In the rows, zero is written as 128.
Named turns come first, each shown by rows before and after it. Which turns, in which order, take the first row of each pair that follows to the second? Write the first one first, as in the answered first pair.
K_450 (before |-> after):
[159  99 155 106 137  91  92  86 111 136 148] |-> [151 130 125 100 166 127 118  91 134 130 194]
[ 87  82  75 113 130 149  97 125 135 110 139] |-> [ 86 140  87 121 138 171 105 159 151 121 144]
[146 140 170 121  78 121 152 114 147 122 112] |-> [155 112 140 116  81 120 167  88 136 114 125]
K_906 (before |-> after):
[112  94 118 130  72 126 176  99 146  91 128] |-> [116  66 108 125 108  99 148  85 116 104 120]
[119  55 105 117 128 108  93 107  92 130 114] |-> [118  97  72 119 176 139  99 125  89 142 160]
[140 114 125 144 158 130 115 126 102 125 110] |-> [133 134 118 144 169 144 123 137 109 127 128]
[146 155 123 134 145 112 125 128 127 144 138] |-> [145 163 136 129 130 120 135 133 141 135 135]
K_675 (before |-> after):
[121  77 109 130 134 100 130  86  98 111 135] |-> [129  86 117 127 156 105 138  80  97 123 151]
[110  92  80 114 140 140 146 119 121 109 171] |-> [145 140 119 118 160 133 167 101 126 118 179]
[112 150  67  95 182 170 115 111  92 146 152] |-> [167 187 138  96 171 146 158  91 111 157 151]
Now pairs of rows:
Each pair is 2 to 4 turns apart.
[120 211 108 135 157 175 166 153 153 123 174] |-> [123 108 169 127  47  91 142 109 140 104  65]
K_906, K_906
[ 95  69  73 115 150 135  94 130 111 117 135] |-> [150 158 105 121 197 146 140 119 129 131 184]
K_906, K_675
[ 91 108 109 141 157 146  63 169 132 147 110] |-> [ 87  68  87 133 136 138  81 131 118 134 124]
K_906, K_450, K_450
[ 97 134 138 121  62 170 118 167 185 118 123] |-> [112  46 120 102 102 113  81 110 124 123  90]
K_450, K_906
[111 149 101 132 113 170 166 126 139 104 208] |-> [129  66 159 128  71  88 116 103  99 120  96]
K_906, K_450, K_450, K_906
[104 181 127 131 137 173 148 142 172 137 180] |-> [127 139 189 132  73 110 127 134 162 141  87]
K_675, K_450
[109  80  71 133 105 138 131 107 120 107 131] |-> [177 119 135 134 119  92 150  81 126 115 122]
K_675, K_675, K_675, K_906
[173 182 175 127 176 107 136 126 128 153 131] |-> [171 172 194 132 132 107 146 121 144 143 110]
K_906, K_906
[ 88 116 143 117  26 162 145 149 164 105  97] |-> [113  50 101  99 165 110  74 115  66 138 101]
K_906, K_906
